Each named move below is a turn or a mirror, shown by a few rows before and after it. Which moves, in which order, take the first row of each later pair to the second? The first pair is answered.
dugud (before |-> after):
[-3.06 -0.15 -1.20  2.97 -2.02  1.37 -4.08  4.49] |-> [-3.35  0.20 -0.83  2.90 -1.64  1.73 -4.22  3.81]
[ 0.98 -0.05 -1.03  0.91  1.82  1.46  1.93 -4.59] |-> [ 1.39 -1.36 -1.23  0.81  1.31  0.44  1.54 -4.48]
[ 3.45 -3.08 -1.08 -3.21 -1.32 -4.45  0.95  0.18] |-> [-0.21  2.62  0.96 -3.95  0.88  2.15  4.53  1.07]
Vafe (before |-> after):
[ 0.46 -2.06  1.32  2.53  0.52 -0.72 -1.18 -2.60] |-> [ 0.94 -0.65 -2.05  2.41 -0.02 -0.80 -0.68 -2.47]
[ 0.21  1.75 -5.77 -1.59  0.11  3.57  1.57 -2.95] |-> [-0.69 -1.65  5.89 -0.91  1.82  4.46 -0.34 -2.25]
[-0.07  1.26  4.11 -1.87  2.15 -0.87 -0.73  2.77] |-> [ 0.50  3.35 -3.08 -2.49  1.05 -1.11  0.13  2.07]
[ 3.73 -2.72 -0.23 -1.96 -1.41 -1.91  0.33 -2.99] |-> [ 3.54 -2.97  0.58 -1.98 -1.69 -1.87  0.40 -2.98]
badog (before |-> after):
[-0.77  1.74  1.63 -1.22  2.68 -3.77  1.55 -0.75] |-> [-0.46 -0.07 -0.02 -1.61 -0.20 -5.02 -0.68  2.04]
[-1.96  2.12  2.01 -1.89 -1.82  0.75  1.31  3.57] |-> [-2.03 -0.59  3.74 -0.28 -2.40  1.51 -0.90  3.19]
[ 2.54  1.35 -3.48 -4.42 -1.04 -3.73  2.31  0.24] |-> [ 2.91 -5.51  0.15 -0.24 -2.06 -2.32 -2.87 -0.25]

Each pair is 2 to 4 moves apart.
[-0.32 -2.97 -0.12  3.40 -0.08  1.67 -3.32 -0.92] |-> [-2.00  2.97 -0.59 -2.20 -0.79  2.17 -0.25  3.57]
dugud, badog, Vafe, badog
[ 0.10  3.40 -2.08 -1.93  0.55  1.81  0.11 -1.44] |-> [ 2.07 -1.46 -0.73  0.31  0.56 -0.98 -2.04 -3.61]
Vafe, dugud, Vafe, badog
[ 2.96 -4.10 -1.87 -0.85 -2.62 -4.20 -3.49  0.34] |-> [-0.09  2.69 -1.27  1.36  3.55  3.01  3.57 -5.21]
badog, Vafe, dugud
[-1.03  2.79 -3.68 -2.71  2.23 -0.63  1.80  0.41] |-> [ 0.40  0.62 -2.31 -2.32  2.94 -3.46  1.52 -1.16]
Vafe, dugud, badog, Vafe
[-1.27  3.44  1.40  3.70  4.37  3.30  0.69 -3.07] |-> [ 1.05 -2.12  1.01  5.43  2.22 -0.13 -3.55 -3.59]
badog, badog, badog, dugud
[ 0.84 -0.61 -1.00 -0.83  1.24 -2.52  3.30 -2.37] |-> [ 0.73 -4.76  1.03  1.50 -0.23 -1.12 -1.10 -1.17]
dugud, badog, badog
[-0.22  3.39  4.39 -2.16  1.40  1.28  1.30  0.00] |-> [ 3.05 -2.20  0.82  0.95  0.14 -3.58 -2.10 -3.31]
dugud, Vafe, badog
[-1.13  2.38 -1.76  4.79  3.03  1.15  1.35 -3.95] |-> [-1.97  2.31  6.22  0.09  2.11 -0.45  0.74  2.16]
Vafe, badog, Vafe
[ 1.74  0.71  0.27 -2.39 -0.22 -3.32 -0.84  0.20] |-> [ 0.88  0.56  0.62 -3.07 -1.29 -2.31 -1.74  1.81]
badog, dugud, badog, dugud
[-2.45  4.84 -3.24 -0.66  0.20 -2.65 -1.32  4.29] |-> [-2.05  4.74  2.81 -1.02  3.12 -3.69  0.66  2.52]
Vafe, dugud, badog, badog
[-3.65  3.85 -0.81  0.85  1.50  2.69  2.43  0.16] |-> [-3.98  3.28  1.53 -0.96  0.60  1.65  1.48  2.60]
badog, Vafe, badog, badog
[-1.21  1.66 -4.38 -0.99 -1.88  3.05 -1.10  1.05] |-> [-0.06 -2.53 -0.48  3.29  0.57  2.31 -2.43 -3.68]
Vafe, dugud, Vafe, badog
[-1.77 -2.16 -0.47  5.79  1.12  1.73 -1.31 -4.04] |-> [ 0.42 -2.74 -4.63  3.77 -0.94 -2.89 -2.01 -2.78]
dugud, badog, dugud, badog
[ 3.99 -4.73 -0.39 -4.22 -2.64 -4.91 -0.75  1.10] |-> [-0.81  3.20 -1.62 -1.43  2.08  5.32  4.99 -3.22]
badog, Vafe, badog, dugud
[-0.36 -0.82  0.37 -0.20 -2.60 -1.61 -4.14  3.82] |-> [-2.38  4.74 -1.05 -0.19  0.24  1.83  0.69  1.54]
dugud, badog, badog, Vafe
[ 0.29 -1.85 -2.06  0.58 -0.46  0.31 -1.05 -2.73] |-> [-0.70  0.20  1.61 -0.65  1.84  0.35  1.37 -2.56]
Vafe, badog, Vafe
[ 1.85 -0.93  2.21 -0.99  2.21 -1.20  0.76 -3.43] |-> [ 2.09 -1.09  2.25 -3.36 -0.32 -2.68 -0.27  0.19]
badog, Vafe, badog
[ 1.81  0.24 -4.80 -1.81  0.03 -6.06  0.11 -0.99] |-> [ 2.00 -3.40  3.00 -1.62  0.78 -6.64 -1.99 -0.44]
dugud, Vafe, dugud
[-1.82  0.69  0.59  0.45  2.53  2.17  3.37 -1.19] |-> [-2.17 -1.61  1.73  1.55  0.47  4.00  0.01  0.59]
badog, dugud, badog, dugud
[ 0.48  3.23 -0.48 -4.30  1.90 -4.37  4.26  1.11] |-> [-2.98  0.90  6.32 -0.54  0.99  3.45  0.27  2.63]
badog, dugud, badog, badog
[ 0.74 -1.64  2.74  1.35 -0.03  4.42  1.10 -4.07] |-> [ 1.32  0.14  4.15 -1.49  1.22  1.47  4.08 -3.58]
dugud, badog, Vafe
[ 0.53  3.59 -1.39  0.65  5.00 -2.31  2.22 -3.81] |-> [ 0.88 -2.45  1.11  0.32 -1.50 -3.19 -5.71  3.22]
Vafe, badog, dugud, badog
